Where one turn sends some rows of the set: a few examples, then the rows asked
q_5: [ 28   5  27  -2   2 -14  27  29   2 -12 -10 -20 -16]
q_633: [  6 -14  -5  27  19 -20 -28  10  20   7   2  22  21]
q_886: [-16  20 -10 -14 -22  25  12  -6 -20 -14  15 -11 -17]
q_459: [ 17  23  13  -9 -18  17  30  27  -7 -12   9 -15 -11]
q_681: [  9   3 -12  16 -14  -1 -25  24  16  -3  25  19  29]
q_431: [ 12  -3  24   7  31 -13  26   4  -1   2 -25 -11 -23]
q_872: [-15  -6  14   2   5  -7  10 -37  -5  12  -5  -9 -37]
q_791: [  5 -14  27   1  -1 -32   9 -17   4   0  -7 -21 -36]
q_915: [ 10   9   7 -16 -31  -4  10  21  -9 -29  14 -25 -14]
q_775: [  7  -5  -3   8  14 -27 -23   9  -4  16   4  34  33]
q_100: [ 15  -3   0   5   4 -29 -22  20  -3  10   9  29  36]
q_93: [ -4  26   2  -4  -2  36  30   1 -15   3   3  -2 -15]
q_419: [-27   6  -7  -2  14  13   9 -29 -18   0  -8  -3 -27]
q_830: [ 12   4  -6   1  -7 -17 -21  21  -7  10  17  31  37]
q_946: [ -8 -13  11   3  28 -24   7 -17  -7  -7 -23 -14 -30]
q_669: [  0  10  12 -13 -40   4  13  -7  -6  -7  24 -19 -26]
q_857: [  0   2 -10   7  11 -14 -22   3  -9  18   8  38  33]
q_44: [  3   7 -11   3  -2  -8 -21  10 -11  14  17  36  36]
q_491: [ 17  -9  -3  21  -1 -21 -26  25  22  -3  14  15  26]
q_206: [ -5   5 -19  19  -3  13 -25   7  11   7  21  27  26]
q_365: [ -7  -5 -15  26  18  -1 -27  -2  13  14   7  29  21]
q_131: [ 14 -11  19  -6   0 -35   8  14  -1 -25  -9 -27 -22]
q_315: [ -8  12   9   6  28  19  28 -13 -11  11 -18   1 -23]
q_635: [-18   9   5  -6 -20  15  13 -30 -11   7  13  -8 -31]
q_456: [ 14  -5  26  -9 -29 -24  11   2   3 -11  10 -27 -29]

q_459 moves to q_5
q_886 moves to q_915
q_635 moves to q_669
Now find these:
q_44 moves to q_830
q_633 moves to q_365

Where one turn sends some rows of the set: a few examples, then the rows asked
q_481: [  5  31  12  41 -21   0 -13 -20  15  17  21  10  22  12   8]
q_372: [ 16  29   6  27 -30   5 -11 -12  22  21  18  -2  23  10   6]
q_454: [-29  -9  -3   7  -9   9  35  23 -22 -28 -13  -3  28   2  14]
q_269: [ 10 -14  15  38 -13  -6   2  10 -25 -25 -24   3 -37  -4 -10]
q_385: [ -2  15 -21  38  30  -7   0  18  -4  15  24   5  13 -25  19]
q_341: [ -9  12 -24  31   0 -14 -25  18 -11  15  12 -15  22  -2  26]
q_615: [-24  -9  -3   6   3  14  48  26 -16 -27  -8   4  24 -10  11]
q_283: [  4  20  42  32 -39   3  14  15  11   2   8  21  -2  -2 -29]
q_297: [-25  -9   1  12  -1   6  43  15 -21 -32 -16   1  30  -7  10]
q_961: [ 31   8  25  28 -45  -3   4  -6   9   9   8  20 -19   3  -3]
q_979: [-10   7 -19  30  30  -8 -12  15 -24   7  14 -13   4 -12  24]
q_654: [ 26  30   4  23 -20  12   2  -9  30  24  23   1  18  -3   2]
q_736: [ 21  32   9  34  -5   9   8 -13  27  22  28  15  15  -8   2]
q_319: [-15  16 -19  44  19 -15 -16  13 -14  10  19   1  19  -8  25]
q_462: [-23 -10  -5   1 -12  13  39  28 -17 -25 -13  -8  27  -2  13]
q_486: [  3   6 -25  15  27  -1  -6  24 -15  14  14 -24   4 -19  20]
q_922: [-19 -10  -6  -1  -4  15  45  29 -14 -24 -10  -4  27  -9  10]
q_641: [ 27   9  29  37 -38  -4   7  -9   6   5  11  30 -20   2  -3]
q_293: [-24 -10   0   8  -8   5  37  16 -22 -32 -18  -6  32  -3  12]
q_702: [  6  21  41  29 -38   4  17  15  13   4   8  19  -1  -3 -30]
q_262: [ 24 -16   7  21 -18   2   8  17 -15 -18 -25  -9 -38 -12 -13]
q_867: [  8  33  14  45  -7   3   0 -18  18  16  27  21  18   1   6]
q_24: [-15  -9  -3   1  -3  11  46  21 -15 -28 -16  -6  30 -12   8]
q_388: [  3  20  42  31 -42   2  12  14   9   2   7  19   0   1 -29]
q_224: [  6  11 -31  17   0  -5 -16  25   0  21  13 -24  20 -12  21]
q_342: [ 35   8  25  27 -41   0  10  -5  11   9  11  23 -21  -2  -4]
q_217: [ 28   8  28  33 -44  -5   3  -9   5   6   8  25 -19   5  -2]
q_693: [-18 -11  -4   1 -10   8  40  19 -17 -29 -19 -10  32  -6  10]
q_787: [  7  20  40  26 -42   5  15  16  13   5   7  17  -1  -1 -30]
q_746: [ 17 -16  10  28 -22  -3   0  12 -21 -21 -27  -7 -35  -3 -10]
q_150: [-18  -8  -1   8   2   9  47  18 -16 -30 -14   0  29 -13   8]
q_10: [ -2   8 -22  24  35  -4  -4  20 -18  11  17 -13   3 -19  20]
q_209: [  5  20  41  28 -45   3  11  16  11   4   5  16   0   1 -28]
q_112: [-10   5 -20  24  20  -9 -18  17 -25   9  10 -22   7  -5  26]
q_924: [ -1   4 -25  15  17  -4 -14  22 -18  14  10 -29   7  -9  22]
q_868: [ 15 -14  15  36  -4  -2  11  11 -20 -22 -20   8 -39 -13 -13]
q_590: [-30  -8   0  12   0  10  42  23 -22 -30 -10   4  26  -3  13]
q_834: [ 11  13 -30  20  19  -1  -2  26   5  21  20 -11  15 -26  16]
q_415: [ 24 -15  10  27  -7   3  15  14 -15 -19 -20   0 -40 -18 -15]
q_655: [ 32   9  27  32 -36  -2  11  -8   9   7  12  29 -21  -3  -5]

q_24 moves to q_297
q_481 moves to q_654
q_486 moves to q_979
Now find these:
q_269 moves to q_262
q_385 moves to q_341
q_655 moves to q_217
q_702 moves to q_388
q_462 moves to q_615

Where one turn sends some rows of the set: a few examples, then the rows asked
q_931: [  0 -35   9  26  -1  15 -17  -7  13  -2 -19  20 -32  30   7  21  -7   5
  13 -32]
q_464: [ 19  -8 -14   5   4  14  -7  12  -4 -30 -17   2 -19  -1 -36 -11 -15   4
  22  34]
q_588: [ 11   3  28   0 -13  30 -38  15  33 -25  -6  10  -3  13  19   6 -18  15
 -30 -16]
q_785: [-13  13  41  -6  -9  12 -49  -6  24 -14  10  -4 -20 -16   3   7  -4  25
 -33  -2]
q_546: [-16 -10 -14  13  20   4 -14 -17   3  -2 -56   0 -27   9 -21  15  37  -5
   2   1]
q_776: [ 20   1  30  14 -14  25 -38  18  21 -18 -24  11  -2  16  23  -4 -14  10
 -29 -25]
q_965: [-35  14 -28  21  -7  18 -50  24  11   6  16 -12 -21   9 -16  -2  17  24
 -24 -15]
q_133: [-11 -37  15   3  -4  20 -42  -4   8   0   4  12 -49  16   4  -9 -23  12
  -2 -10]
q_4: [-18  33  16  32  18  -7   6  13  21   3   2  -2  14  26  -4   0   4  21
 -21 -32]
q_268: [-27 -22 -14   6   2  13 -20 -22 -13  15 -36  33 -31  16 -13 -19  23   0
  -1  -4]
q_88: [ -5  19   0  23  10  -7   1  -3  48  -8   5 -17 -28  -3 -18   8 -20   5
  24  -3]
q_412: [ -7  -1 -21  13  16  -1 -21 -28   7 -10 -58 -14 -28   4 -13  20  21   0
  -1   3]
q_519: [-19  13  -1  -1  25 -14 -25 -28 -25  10  12   6 -11 -26 -33  -6   0   2
  14   8]
q_191: [  3  27  -1  33  36  -3 -35  -5  14 -36  -6  -9  13  17  14   3   4 -26
 -29  -3]
q_91: [-19   2 -17   3  35 -15 -13   4  17  10   9 -19   3  -3  -1 -11 -36  -6
  16   3]
q_774: [  7  16 -18   4  10  -8 -24   8   0   9  -8  26  14   4 -21 -12 -26 -15
  22  33]
q_797: [-24   1 -15  20 -11  19 -43  20 -24  -5  12  -7 -10  -4 -18  11  38  32
  -6 -11]
q_145: [ -7   3  14  10  35 -29   3  26  -5  11  10  -9   7 -16  -6   6 -15  15
 -20 -24]
q_786: [ 31  20   7  37  19  -3 -34  10  30 -26  -1  15 -22  13  11   2 -10 -33
  -7  -5]
q_322: [-13  -7 -20  22 -34  26 -32  13  -7 -10   7  17 -13 -24 -21   0  27  16
  13 -12]
q_720: [ 18  16  13  12   9 -21  -8  30 -22  10  -7  37  18  -9 -27   5  -5   6
 -14   6]
q_814: [-17   3   5   8  14 -11  -8 -18 -10  23  22  31 -14 -17 -13 -19 -15   1
  12 -31]
q_338: [  6   5   3  14  11  14  -2  29 -30 -18 -21  17  23  28 -21 -19   9  21
 -23   5]
q_819: [ 40  -6 -11  26  23  -6  -5   7  -4 -32 -15  24 -34  -1   6   6   5 -24
  -4 -12]
q_759: [-24   7 -33  23 -31  25 -38  18  27   1  12  12 -24 -10 -20 -12   5   8
  -4 -17]
q_680: [ -9  13  15   0  13   0 -30  13  -8  18  25  32  -7  -3 -15 -37 -28   4
 -26 -19]
q_182: [  7 -20   6  28   2   5 -13 -12  11   2 -31   8 -32  23  20  19   0   9
  11 -40]
q_733: [ -5  28   4 -13   8  19 -35   4  22 -24 -43  -9   1  -7  -9   1  26   5
 -41  16]
q_837: [-29  28  12  -4  -4   4 -28 -24   3   0 -29  17  -1 -16 -14  -3  43  13
 -32   3]
q_104: [ 12   0 -19  23  39  -6  -6  -8 -20 -42 -21   0   1   3   9   6  18 -16
 -26  -9]
q_377: [-11  23  10 -10  24  -4 -48   3 -23   5  15   8  -5 -12 -35 -23 -14   5
 -24  20]
q_948: [  6  20   4   0   0  18 -46   3  16 -29 -51 -11   1  -3 -10  -3   7   1
 -40  18]

q_133 moves to q_268
q_191 moves to q_786
q_759 moves to q_322
Now find these:
q_588 moves to q_931
q_91 moves to q_774
q_377 moves to q_680
q_4 moves to q_88
q_412 moves to q_948

Where one turn sends some rows of the set: a few examples, then the rows asked
q_71: [-24 -10  14 -13   8  17 -26   9   1  21  -4   5  16   4 -12   5   7   7
 -20  40   2 -52  -9  28   5 -15  64  -3  -1  11  27 -24  18   4   0 -14]
q_330: [-20  25   6 -25   3 -18 -32  -4   0  17  -9  58  -1 -19 -38  -2 -15   7
  16   0  -9 -14  -3 -16  -6  35  39   2   5  32   4  21  27 -39   5   0]
q_280: [-19   0   2 -17 -32  11   0  18 -12  -1  17   5  -4  -6 -15  34  34   1
 -17  26  13 -11  -9  -1 -35 -14 -16   5 -32  17 -20  19  12 -28  11   0]
q_504: [ -4  17 -18   6  37  39   5  11 -20 -10  12  25 -12  -4   9   2  12   8
  36 -24 -23 -13  -8 -13  26  -5  17   9  20  -9   2 -17   9 -16  24  38]
q_344: [-11   5 -17 -27  -4  14 -17   8  -2  19  -2   9  10  19 -12  20  24   5
 -13  37  11 -65  -2  38  15  -7  45   0  -8   3  13 -26  29   7  18   3]
q_179: [-24  20 -13   8  28  55  -4  -2 -25   9  11  18 -16  -1 -13  -2  18  15
  24  -4  -6  -2 -11  -4  11  20  29  -1  12 -19 -11 -24  17 -24  25  39]
q_934: [ -6  18  26 -24 -16   2  -4  13  12 -27  14  12  -1 -25  15  19  23  14
  16  23   5  22 -11 -34  40 -16  18   7   0  29 -11 -39  28  14  13   0]
q_244: [-43   9  11  -8  -9 -18 -26  19   7  13  -7  56  52 -23  34  40  25   9
  11 -10 -13  14   1 -12  23   0  25  -9   1  20  35  -8  32  -5  -3  -6]
q_975: [-18  18  23 -10  21   8  -5 -18  10   0   8  28  36  12  11  21  26  -3
   8 -50  -3 -25  18   5 -16  -6  26 -19  -5  26  36  10  14 -21  -8 -35]
q_54: [ -6 -16  10   6  -1 -15   2  15   2   1  -7  10  -4 -36  -6  30  34   9
  40  -9  -4 -29  19 -23   8  -1   3   4 -11 -20 -23   9   1 -30  42  27]
q_470: [-28  49  17 -35   7 -18 -18  -3   1  22  11  36 -13 -13 -11 -19  -1   1
  12  16  -9  -4  -6 -29 -18   5   6   5  14  46  20   8  36 -39  -8  -7]
q_185: [ -1  13  29  -4  16  33   8 -18  -7   8  17  17  39  -1  10  19  32  19
   8 -40 -20 -15  14 -14 -11   1  11 -16  -4  16  35  -7   5 -21  16 -45]
q_727: [-36   9 -25   9 -14 -28  -3   1  22  26  14  34 -12  17 -20  -6  27  10
 -25  23 -15 -40   8  -9  -7  19  27  12 -23  28  30 -23  30 -29  16  29]
q_123: [-33  20  -7 -10 -32   5   4   9 -20  12  26   1  11 -19  -7  40  58  13
 -20  14 -16  -8  -9   7 -14 -10 -15 -12 -29 -12  13  12   2 -14  15  18]
q_589: [-16  -6  29  14   9  -9  -6  13  22 -16  -3  10  -8  -3  38  15  22   5
  13  25 -14   0  11 -32  29 -15  17   7  -7  29   1 -57  32  -1  19 -11]

q_344 moves to q_975
q_934 moves to q_280
Now find these:
q_727 moves to q_244
q_330 moves to q_589
q_71 moves to q_185

Where one turn sends some rows of the set: a few examples, then the rows asked
q_48: [ -5  15 -21 -45 -24  12  33  10  34 -10  12  -3 -28  50 -42 -33   4 -13
  15  -4  24  23  24  19  47  20  -8  31   8  -1 -27 -23  -3   5]
q_476: [-17  21   0 -12  20   1  22  12 -12  -6   8 -12  -3  15   9 -27  15   4
   2  14  11  13 -50 -60   9  32  -1  12  27 -42  22  11   3 -12]
q_463: [-19  30 -18 -38 -10  28  53  24   6  -9  26 -30  -4  27 -53 -16  -9 -11
  22 -32  -6  25   9  15  39  18 -23  18  -5 -33  -7 -33 -22  14]
q_543: [-19   9 -20 -64 -18  24  32  14  31  -3   4   0 -34  41 -35 -25 -11  -3
   3  -8  27  25  14  11  49  27 -21  14  20   3  -7 -30  -2  -5]
q_230: [-21   6  20   0  25  14  18  -2  44 -24  -3  29   3 -12 -11 -50  -3 -16
  -9 -16  21  15 -19 -28 -13  37 -11  35  -4 -49   9 -25   9  21]
q_671: [  0  11  -2 -13  20  -6  23  -2   1 -41  35  12 -38  18 -53 -20  40   6
  13  39  -1   8 -18 -15  20  31   0  18  36 -48  -1 -39   0  -3]
q_767: [  6  26  -7 -29  44   9  28  -1  10 -19  11  15 -34  29 -30   7  23   6
 -17  18   8  -5 -41 -36  29  16  23  27   6 -26  -2 -36 -25   1]
q_352: [-33  30 -13 -47 -16  28  47  21  16  -6  13 -26 -12  36 -52 -15 -14   2
  -6 -23   3   6  14  15  44  28 -14  26   8 -26   3 -42 -14   4]
q_229: [ -7 -23  -6  13  -5   0  34  -5  16 -29  -1  16   8  -5  21 -24  -1   5
  22 -45  30  26   1 -11   4  48   6  27  -4 -35  -2  21   7 -14]
q_446: [-12   4 -30 -25  40  25  21   9 -12 -12  40  12 -18   7 -40   5   9  18
  17  29   7  34 -26 -35  24  21   8  -9  23 -28 -12 -18 -14 -10]
q_317: [ 23   6 -21 -36   7  52  19  27  -9 -12  21   2 -17  37  -9  11  22 -29
  17   6  37  11 -25 -25  17 -19  -8  10  10 -18 -11 -18  17   2]
q_368: [ 13   0 -25 -16  -9  19  50   6  -8 -20  -2   0 -15 -25   2  25  10   0
  -5 -44   9  -7   5 -20  16  33 -22  18   6 -47  23   8  18  19]
q_963: [-12 -12  -6  18  -4   3  23 -13  30 -23   0  -1   3   6   9 -39  17 -15
  17 -50  18  26 -10  -9 -25  56   9  28  -7 -39  20  -3   3  -9]
q_938: [ 10  21 -19 -29  33  12  19   0  -6 -19  14   7 -33  22 -37  19  17   5
 -22   5  10  -7 -37 -30  29  19  25  36  17 -25   0 -47 -19   8]
q_485: [-23  12 -20 -70   1  20  59  20  35 -14  -5 -19 -19  18 -39 -24  -2  -7
  -1  -8  12  22  -3  18  27  32 -37   3  19 -29   7 -37   2  22]
q_790: [ 15  21 -28 -18   1  33  28  17 -16 -30  25 -27 -27  23 -28 -11  19 -26
  37  17  25  10 -26 -10  -1  -6 -33   9  18 -57 -15 -19  10  14]
q_151: [-12 -13  14  12   4  -4  18   0  29 -24  12  33  -4   8  13 -48  -6   5
  30 -22  34  41   2   2 -11  48  12  23   4 -25  -7  -7  -1 -12]
q_592: [-21  17  23  15  16  26  26  20  12 -21  13  22  11 -13  -5 -24 -27  26
  16 -36  29  13 -20 -18  18  35   2  34 -13 -38  -7 -12 -18 -14]
q_78: [-20  23 -17 -43  -4  31  42  23   9 -11  27 -25  -7  31 -49  -4 -11 -11
  25 -29   0  21   9  19  29   7 -16  23 -13 -34 -17 -40 -27  18]
q_982: [ -4  -1 -11 -72   9  23  52  26  43 -18  -4  -2 -16  22 -34 -14  17 -23
  16 -15  15  21  -7  17  27   7 -25  14  -8 -27  -8 -39   1  32]
q_425: [-20   2  11  15   8   9   8   0  33 -24  20  28  -7  14   0 -45  -9   6
  19  -8  47  44  -3   2 -19  47   6  19  16 -20 -12 -23   0 -18]
q_418: [ 10  -8 -29 -15  -5  12  40  13  -9 -26  -4  -1  -8 -26   0  27  13  -5
  -6 -51   8   2   7 -21   8  26 -21  10   3 -46  20  11  10   5]
q_796: [ 13   9 -17 -20  14  -5  22   5   6 -36  33   6 -39   4 -52  -5  39  13
   1  35   3  11 -20  -3  17  27  -2  22  41 -54   5 -43   8   3]
q_20: [-19   4  17  16   7  17  21  11  17 -10  13  24  13 -11  -3 -36 -22  16
  20 -42  11  17  -7 -21  12  37  13  37 -22 -37   0   4 -15  -6]
q_781: [ 18  -5 -38 -15 -21  12   1  -7  41  -3 -10  -1 -32   0 -13  -7  39 -15
 -16 -25  21   1   8 -19 -15  36   5  20   1 -15  19  11  21  -1]
q_424: [ -2  -4  -5  17  -8   7  22 -12  29 -11   8  13   1  -5   4 -33  -8  -4
   0 -50   8  13   0 -29  -3  37   3  37 -26 -35  17  21   4  -2]
q_172: [-10   4 -19 -51 -22  20  20  11  34 -12  15  -1 -29  44 -47 -28   5 -14
  27  -1  25  22  23  18  38  11 -10  29   0  -9 -33 -27  -3  11]
q_249: [ -4   7 -40  11 -30   5   9  -8 -10 -24  -2 -31 -27   9  -8   6  23  -2
  22 -42  26   7  13   2  -2  53   6  27  19 -38  -3  -2 -14 -25]
q_769: [ -9  16   8  -7  13 -17  22   8 -11 -18  13   4  -9  38  13 -28  20  -2
 -12  18  22   5 -30 -51   4  29  10  17  36 -24  19   0  16 -14]
q_376: [ -8   9 -47  13 -25  14  22  -1 -15 -18  -2 -29 -31  18  -3   9  19   5
  24 -40  34   3  12   0   4  56  10  24  18 -31   2 -11  -7 -20]
q_26: [ -9  26  11   2   1  -5  25  14 -14 -10  33 -12   0  21  -2 -28  17  22
   4  20  12   5 -33 -39   4  34  10  13  33 -32  17  14  11 -22]
q_310: [ 18  33 -19 -13 -10  37  21  21   5 -18  17 -21 -17  44 -32  -4  34 -15
   8  19  31 -20 -17  -9  14 -12   7  43   3 -44 -19 -19  12   8]
q_39: [ -1  -1 -48 -26  29  23   7  14 -12  -9  30   8 -34   1 -46   4   9  21
  15  23  16  29 -27 -33  27  21   5  -1  25 -21  -8 -25  -9 -10]
q_452: [ 12  -2 -44 -11 -24  22   6  -8  40   9  -5   0 -40   6  -8  -9  38 -15
 -10 -16  22   9  10 -19 -11  41   0  20   8 -21  29   2  28   3]
q_81: [ -6   3 -20 -72  11  24  58  24  41 -12  -9  -5 -10  24 -31 -20  16 -29
   8 -17  14  30  -8  10  34  17 -23   9   1 -19  -4 -33   2  30]
q_128: [-19  -2  14   3  22   2  23  -5  40 -20  -6  21   5  -4   1 -52   0 -17
   5 -29  12  23 -15 -19 -21  45   5  34 -11 -49  11 -15  -3  21]

q_249 moves to q_781
q_938 moves to q_39
Now find these:
q_769 moves to q_476
q_790 moves to q_310
q_368 moves to q_376
q_81 moves to q_463
q_982 moves to q_78
q_963 moves to q_424
q_543 moves to q_485
q_425 moves to q_230
q_151 moves to q_128
q_671 moves to q_767

